Each row is where one point has got to under a steady rotation. How many ticks took it there?
The counts run from 0 to 430.
[-0.94  0.31  0.67  0.37 -0.92 -3.47 -1.60 -2.51 -2.28  0.57  2.98  1.13
  0.43  2.22  1.81  2.27  0.40 -3.11 -1.19  3.00 -2.09  0.14  3.48 -0.52
  2.39 -0.76  2.39  0.15 -1.73  1.28  0.64  0.46 -1.31 -0.03  3.20 -0.50
  1.10 -0.54 -0.86 -0.03  0.52]	352
[-0.23 -0.64 -1.15  0.03  0.50 -3.38 -0.79 -2.11 -1.15  0.10 -1.25 -2.08
  1.71  0.51  4.22  0.46 -2.27  0.32 -0.01 -0.26 -0.46 -1.42  3.23 -2.55
  0.68 -0.98 -2.75  1.43 -0.74  1.62  2.86 -0.59 -1.31 -0.85  0.67 -0.81
 -1.81 -1.49 -1.22 -0.48  1.94]	314
[ 1.15 -2.41 -0.11  1.30 -1.42 -0.29 -1.56 -0.34  0.01  0.06  2.11  1.53
  2.02  0.50  0.93 -0.36 -2.78 -2.84 -2.35  0.62 -0.18 -1.55  4.51  0.04
  1.46 -0.15  0.49  2.11 -0.83  0.44  2.71 -1.60  0.48 -1.38  1.91 -0.27
 -0.74 -2.31 -0.96 -1.44  2.69]	252
[ 0.08  1.29  0.60 -0.51  0.90 -2.37 -3.53 -0.86 -0.69  0.23  0.23  0.97
  0.87  0.49 -0.13 -1.35  2.45 -2.73  2.31  0.60  0.94  0.63  0.29 -2.57
  6.12  0.08 -2.21 -0.16  0.18  1.27  0.92 -0.48  0.46 -2.07  0.50  0.77
  1.38 -0.49 -0.04  0.50  0.72]	118
[-1.09 -1.00 -1.13  0.70 -0.53 -1.21 -1.32 -3.27  0.52 -0.48 -1.62 -2.90
 -0.01 -1.22  1.76 -2.12  1.30 -1.95  1.50  2.22 -2.38  0.43  1.69 -1.95
  3.14 -0.04 -2.11  1.61 -1.61  1.74  0.64 -2.44 -0.93 -1.47  0.05 -2.76
  0.63 -1.49  0.13 -1.18 -2.36]	361
[-0.80  0.70 -0.72  1.05  1.85 -0.05 -3.94 -0.44  1.51  0.50 -1.31 -0.64
 -0.41 -0.06  1.10 -3.34 -1.42 -2.16  1.49  0.58  1.39 -1.11  0.48 -2.98
  3.02 -1.14 -1.97  1.98 -2.04  0.97  0.97 -0.84  0.14 -1.56  0.65 -1.31
 -0.12 -1.63  1.53 -2.57  0.00]	217
[-2.66 -0.32  0.37  2.14 -1.13 -1.77  0.63 -2.18  1.51 -0.95  1.91  0.65
  1.18  2.23  2.13  1.00 -2.29  0.28 -3.68  1.58 -2.79 -2.09  1.35 -0.62
  3.41 -1.55  1.10  0.41  1.20  1.09  1.01  0.40 -1.23 -0.77  0.47 -0.54
  0.36  0.48  0.61 -0.75  2.03]	0
[-2.80  0.64 -1.15  1.57  0.67 -4.53 -0.44 -1.88 -0.09 -2.29  1.05 -2.35
  1.22  0.83  0.60 -1.42 -1.58 -0.73 -1.80 -1.60  0.71 -1.72  1.92  0.49
  2.52 -1.58  2.59  1.57  0.95  0.73  0.49 -1.56 -1.45 -0.60  1.56  0.22
  1.47  0.78  0.81 -1.61  0.22]	289
[-0.65 -2.05 -1.20  1.77 -1.06 -0.86 -0.99 -2.29  1.58 -0.91  0.50 -0.64
  2.35 -0.08  3.33  0.42 -2.61  0.23 -3.06  1.75 -3.65  0.50  1.47 -2.84
  1.30 -0.13 -2.27 -0.64  0.85  1.41 -1.19  0.33  0.43 -1.61  1.44 -2.65
  1.00 -0.94 -0.72 -1.05 -0.24]	379
[-1.87  0.19 -0.40  0.35  1.45 -2.56 -2.77 -2.56  2.49 -1.77  1.28 -1.45
 -0.78  1.36  2.10 -1.44 -1.47  0.10 -1.62 -1.71  0.63 -3.42  2.70 -0.01
  1.16 -1.46  0.58  0.83  0.54  1.36  1.28  0.95 -0.49 -2.63  2.06 -2.09
  2.52  1.69 -0.13 -1.73  0.44]	291
[ 1.88  0.14 -2.17  0.31 -1.42 -4.35 -4.00 -0.80 -1.70 -1.01 -0.82  0.83
  1.23  0.91  0.63 -0.82  0.19  0.26 -1.43 -0.02 -0.72  0.08  3.38 -1.18
  2.64 -0.23  0.04 -0.36  0.20 -0.84  1.26 -0.13  1.40 -1.87  1.60 -0.51
  0.96 -2.55 -2.18 -1.25 -1.46]	111
[-0.33 -1.69 -0.74  1.02 -0.98 -2.49  0.66 -2.91 -0.24 -2.18 -0.57 -3.09
  2.68 -0.40  2.55 -0.71 -2.77 -1.50 -2.68 -1.24  0.18 -0.59  1.64 -1.06
  2.51  1.56 -1.72 -0.10  0.70  1.84  0.86 -1.03  0.18 -3.25 -0.53  0.15
  0.42 -1.79 -2.15 -1.84 -0.64]	13
[ 0.74 -3.29  1.15  1.28  1.08 -1.45 -4.05 -0.17  2.47  1.02  1.35  0.36
 -0.05  0.19 -0.93 -1.89 -1.34  0.43 -1.20  0.67 -4.30 -0.44 -0.15 -0.53
  5.59 -1.10  0.44 -0.15 -0.31 -1.76  1.52 -1.39  0.57 -1.41 -0.90  0.22
 -0.85 -1.61  0.03  0.23  0.14]	179
[ 1.08  0.02  0.66  1.31  2.45 -2.11 -3.60 -1.06  1.81  0.95 -1.19 -0.72
  0.81 -0.43  0.58 -0.65 -2.95  0.12  3.01 -0.10  0.64 -0.20  1.43 -3.05
  3.09  0.42 -0.60 -0.58 -0.84 -0.28  3.50 -0.46  0.68 -0.14  3.05  2.01
  1.17  0.13 -1.28 -1.31  1.81]	167
[-0.61  1.16  0.56  0.98 -0.04 -3.59 -1.76 -2.07 -1.68 -2.18  1.46 -1.28
  1.02  0.84 -0.05  1.32 -1.39 -1.44 -0.30  0.35 -0.31 -0.21 -0.34 -1.37
  3.41  2.21 -0.35 -0.86 -2.16  2.63  2.36 -2.13 -0.81 -3.42 -0.62  2.06
  0.53 -0.74 -1.63 -2.22  0.04]	17
[-0.44  1.53 -0.71  1.30 -0.93 -3.23 -0.01 -4.45 -0.65 -1.46  0.59 -1.25
  2.22  0.53  1.02  0.26 -1.73 -1.90  0.59  1.14  0.43  0.36  2.03 -0.79
  2.51  0.74  2.72  0.83  0.80  2.01  0.56  0.09 -2.34 -0.70  3.04  0.56
  1.34 -1.72  0.56 -2.20 -1.78]	63
[-0.68 -2.18  1.65  2.77  0.89 -0.81 -0.85 -0.14  3.21 -1.15  2.91 -0.83
 -0.10 -0.07  1.39 -0.85 -3.63 -0.55  1.17 -0.27  0.76 -1.97  3.10 -1.35
  3.15  0.89  0.56 -0.02 -0.59  0.96  2.82 -0.35  1.32 -1.55  1.26  0.85
  1.16  0.82 -0.08 -1.42  2.47]	247
[-1.49  0.96  0.62  0.16  0.58 -1.62 -3.78 -1.11  1.05 -3.16  2.57 -1.82
  0.27  0.14 -0.32  1.28 -3.17  0.18 -0.53 -1.17 -1.86 -1.96 -0.32 -1.09
  2.83  0.33 -0.58  0.27 -1.04  0.43  3.15 -0.26  1.31 -3.71 -0.51  2.51
  0.13  0.18  1.97 -1.64 -0.53]	242
[ 0.57 -3.28  1.49  2.50  0.51 -0.83 -1.61 -1.75  1.74  0.78  1.37 -0.95
  0.85  0.39 -0.20 -0.81  0.87 -3.02  0.20  1.39 -2.82  1.28  0.30 -0.42
  4.69  1.06 -1.16 -1.12 -0.48  0.22  1.92 -1.88 -0.98 -2.48  0.58  0.01
  1.12 -0.92 -2.66  1.31 -0.87]	404
[-2.69 -1.42  1.18  3.36  2.48 -1.04 -2.18 -1.36  1.48  0.83  0.27 -0.40
  1.60  2.41  0.35  0.60 -2.39 -1.95 -0.82  0.78 -2.75 -0.13  0.86  0.51
  1.67 -1.37  0.80  1.20  0.33  2.15  3.41  1.18 -0.57 -1.87  1.27 -0.91
 -0.21  1.94  1.31  1.16  0.89]	227
[-1.31  1.47 -0.44  1.49  2.52 -4.21 -1.25 -2.41  1.13 -1.40 -1.19 -1.52
  0.03  1.37  0.93 -0.76  0.27 -0.25 -0.98  1.75 -2.21 -0.88 -1.69 -0.59
  3.84 -1.58  1.38 -0.52  0.25  2.89  1.36 -0.85 -1.18 -0.36  0.85 -0.11
  1.72  1.68 -0.43 -2.88  0.96]	369
[ 2.17 -1.07 -0.53  2.12  1.34 -0.58 -2.56 -0.88  1.81  1.75  0.73 -0.04
  1.62  0.10  1.61 -0.60 -2.52 -2.69  2.02  0.87 -0.62 -0.87  1.04 -2.36
  1.17 -0.73 -0.23 -0.31 -1.35  1.80  3.37  0.05  0.38 -0.19  1.99 -0.08
 -2.22 -2.72 -2.14 -1.48  1.82]	171
[-0.31 -1.23 -0.85  0.60  1.92 -1.92 -3.31 -1.89  0.81 -0.66 -0.72 -2.09
 -0.08 -1.36  1.01 -2.86 -0.31  0.27  1.68  0.44 -4.30  0.74  1.70 -2.61
  3.00 -2.31 -1.49 -0.11  1.31 -0.37 -0.40 -0.46  0.66 -0.85  0.79 -2.23
 -0.05  0.21  1.54 -0.25 -3.23]	135
[-0.76 -0.77 -0.05  0.08  0.40 -2.52 -1.98 -1.60 -1.43 -1.93  0.37 -1.59
  2.46  0.03  0.92 -1.21 -4.12  0.13 -1.68 -2.24 -1.22 -1.10  0.81 -1.66
  2.15  0.19 -0.52  0.37  0.59  1.86  1.87 -1.59  0.47 -3.28 -0.83  0.16
 -3.55 -0.76  1.02 -1.72 -0.54]	238
[ 0.74  0.38 -1.04  0.18  2.47 -4.13 -4.45  1.78 -1.33 -2.17  1.38 -1.18
  0.43  0.79 -0.87 -1.77 -1.12 -2.27 -0.65 -1.58 -1.01 -0.45  0.60 -0.99
  2.05 -0.72  1.31 -1.17  0.13  2.48  0.56 -0.34  2.75 -2.08 -0.03 -0.96
  0.07 -0.01 -0.75 -2.16  0.52]	193
[-0.40  0.39 -0.14  0.73  1.24 -0.69 -2.11 -2.01  3.00  0.86  0.37  0.14
  2.67 -2.20  1.22 -1.08  0.50 -3.38  2.32  2.64 -0.37  0.43  0.85 -0.76
  4.98  0.48 -0.33 -0.63  0.07  1.50  0.90  0.49  1.35  0.44  1.39  0.81
  2.77 -1.40 -0.52 -0.38  0.66]	121
[ 0.68 -0.68  1.83  1.62  0.83 -2.92 -0.85 -1.06 -1.10  0.32  1.83 -0.31
 -0.21 -0.07  2.78  1.73 -0.92 -1.54  1.23  1.54 -2.02 -0.09  3.82 -1.95
  2.16  0.54 -0.73 -0.47 -1.14  1.85  3.26 -1.13  0.20 -0.07  2.00  1.07
  0.45  1.19 -2.74  0.73  3.01]	24
[ 0.72 -0.19  0.89  2.01 -0.51 -2.11 -3.17 -0.27  0.60 -2.53  3.39  0.28
  0.85  0.26 -0.90  1.22 -1.74  0.20 -0.14  0.71 -3.84  0.21 -1.81 -2.84
  4.98  0.83  0.83 -1.72  0.34  0.31  1.46 -1.31  0.26 -0.28  0.51  1.40
  0.82 -0.92 -0.26 -1.49  0.37]	98
[-0.83 -1.23 -0.05 -0.35  2.51 -2.75 -4.30 -0.11  0.37  0.06  2.38 -1.70
 -0.38  0.23  0.67  1.22 -1.38 -3.31 -0.19  2.06 -2.95 -1.29  0.48  0.17
  1.07 -1.38  2.25  1.31 -2.44  2.97  1.13  0.15  0.75 -1.09  1.50 -1.65
  0.03 -0.35  0.57 -1.68  0.86]	273
[-3.45  1.63 -2.34  1.65 -0.01 -3.27 -0.67 -3.71  2.67 -0.83 -0.44 -1.92
  1.78  0.40  0.88  0.03  0.34 -0.40 -0.05  1.62 -0.61 -0.72 -0.70 -0.07
  5.13 -1.18  0.23 -0.08 -0.74  1.64  1.02  1.21 -2.09 -0.11 -0.02 -0.95
  2.10 -2.77 -0.02 -1.39  0.26]	366
[-2.53  0.04  0.14  3.02  3.46 -2.19 -2.17  0.13  1.40  1.23 -1.20  0.34
  0.45  1.32 -0.20 -1.23 -3.12 -1.28 -1.65  1.65 -2.15 -0.59 -1.09 -0.56
  4.32 -1.25  2.70  0.27 -1.01  1.05  2.05 -0.43  0.48 -0.92 -0.15  0.82
  0.42  0.97  0.58 -2.99  1.92]	224
[ 0.77 -1.22 -2.21  0.82 -0.50 -3.03 -1.41 -2.30  1.43 -0.34 -1.48 -1.88
  3.18 -1.99  0.84  0.57  0.09  0.01  1.20  2.17 -2.55  1.32  2.44  1.03
  3.47  0.52  0.39 -0.28  0.00  1.28  3.13 -0.62  0.54  0.46  0.78 -0.32
  2.00 -2.68 -0.28  0.46 -0.07]	411
[-0.47 -1.32 -1.02  0.32  1.24 -2.83 -1.09 -2.52 -0.96  1.10 -2.21 -1.84
  1.66 -0.35  2.68  0.20 -2.53  1.30 -0.31 -0.26  0.56 -0.89  2.65 -3.26
  1.89 -0.91 -2.18  1.23 -1.12  0.75  1.99 -2.54 -1.56 -0.32  2.24 -0.45
  0.41 -0.86 -1.37 -0.72  2.89]	313
[-2.61  0.16 -0.79 -0.73  0.78 -1.40 -1.35 -1.15  0.96  0.13  0.23 -1.98
  2.66 -2.50  2.15  0.26 -0.55 -2.45  1.32  0.74  0.26 -0.62  3.23  1.91
  3.78 -0.31 -1.22  1.48 -1.38  2.12  3.28 -0.50  1.32 -1.64 -1.09  0.99
  0.34 -1.28  0.92  0.90  1.48]	265
[-2.09  1.15  0.67  1.27  1.66 -2.82 -2.96 -0.27  0.30 -2.77  2.48 -0.80
  0.53 -0.29 -0.88  0.34 -3.83  0.33  0.84 -1.83 -1.18 -1.09  0.42 -1.78
  3.83 -0.01  0.02 -0.66 -1.33 -0.17  3.10 -1.89  0.91 -1.97  0.00  2.92
  0.53  0.47  0.91 -1.10  1.18]	243
[-0.04 -1.17 -3.67  1.00  1.30 -3.23 -2.86  0.66  2.41 -0.81  0.18 -1.35
  2.66  0.18 -0.64 -0.91 -2.19  0.00 -0.34 -1.65  0.71 -1.36  1.87  0.51
  2.37 -0.39  0.86 -0.11  0.68  1.42  1.72  2.01  2.58 -0.79  1.38 -1.72
  0.80 -2.93 -0.64 -0.37  0.66]	190
[ 2.64 -1.25 -0.18  0.99  0.17  0.11 -4.52 -0.61  1.74  1.34  0.24  0.69
  1.08  0.04  1.40 -0.63 -2.31 -2.04  1.01  2.22 -1.77 -1.34  0.97 -2.04
  1.54 -0.16 -0.13 -0.01 -0.95  2.04  2.94 -0.02  1.31 -0.94  1.79 -0.01
 -2.22 -2.78 -1.32 -2.32  1.16]	172
[-0.09 -1.60 -2.23  0.76  0.19 -2.00 -1.76 -2.04  1.21 -0.07  0.31 -3.50
  1.23 -0.50  2.16  0.62 -2.13 -1.40  0.53  0.09 -0.90 -1.88  0.08 -1.79
  0.51 -0.14 -0.74  0.73 -2.65  2.29  3.00 -1.73 -1.90 -1.15  0.81 -1.75
 -1.65 -4.22 -1.69 -1.67  0.69]	316
[ 0.35 -0.49 -0.20  1.00  0.94 -2.53 -2.75 -1.91  0.59  2.06  0.51  0.48
  2.04  0.26  0.67  0.52 -0.62 -3.11  0.27  3.82 -3.93  1.48  2.03  0.37
  1.45 -1.03  2.73 -0.96  0.27  2.55  1.42  2.50  0.30 -0.36  2.73 -2.13
 -0.78 -1.06 -0.30 -0.54 -0.70]	127
[ 0.65 -0.21  0.45  2.42 -0.19 -0.93 -2.28  0.99 -0.09 -0.67  1.49  1.82
 -0.43  0.93  1.47 -0.02 -2.85 -0.32  0.52  0.42 -0.29 -1.33  4.62 -2.27
  1.97  1.15 -1.00  1.28 -2.07  1.56  3.51 -1.25  2.41 -1.89  1.14  0.15
 -0.57  1.15 -0.52 -0.84  3.00]	249
[-1.38 -0.50 -1.88 -1.23  1.61 -2.14 -2.06 -1.36  2.26  1.56 -0.96 -0.43
  1.73 -2.47  1.03 -0.52 -0.89 -0.02  1.03  1.35  0.81 -1.20  2.31  0.63
  4.14  0.05  0.79  0.72 -2.61  2.29  1.80 -1.04  1.32 -0.03  0.19 -0.08
  0.74 -1.52  0.23 -1.51  3.45]	267
[-2.53  0.62 -2.26  0.70 -0.95 -2.61 -1.78 -2.46  0.68 -2.08  0.99 -0.44
  0.69  0.12 -0.97 -0.49 -1.94  2.00 -0.79  0.76 -0.43 -1.13  2.58 -0.60
  3.45 -0.05  1.99  2.17 -2.17  1.00  0.66 -1.32 -0.80 -1.26  0.46 -2.19
  1.38 -1.16  2.90 -1.07  0.14]	286
[ 0.22 -3.41  1.07 -1.24 -0.39 -4.16 -1.79 -1.89 -0.67 -0.72 -0.74 -2.22
 -1.53  0.38  1.05 -0.70  1.43  1.03 -0.70  1.28 -3.29 -1.67  0.13 -1.10
  5.12 -1.13 -0.14  0.60 -0.41  0.45  0.76 -1.49 -0.31 -2.14 -0.47 -0.14
  0.12 -0.99 -1.01 -0.87 -1.05]	35
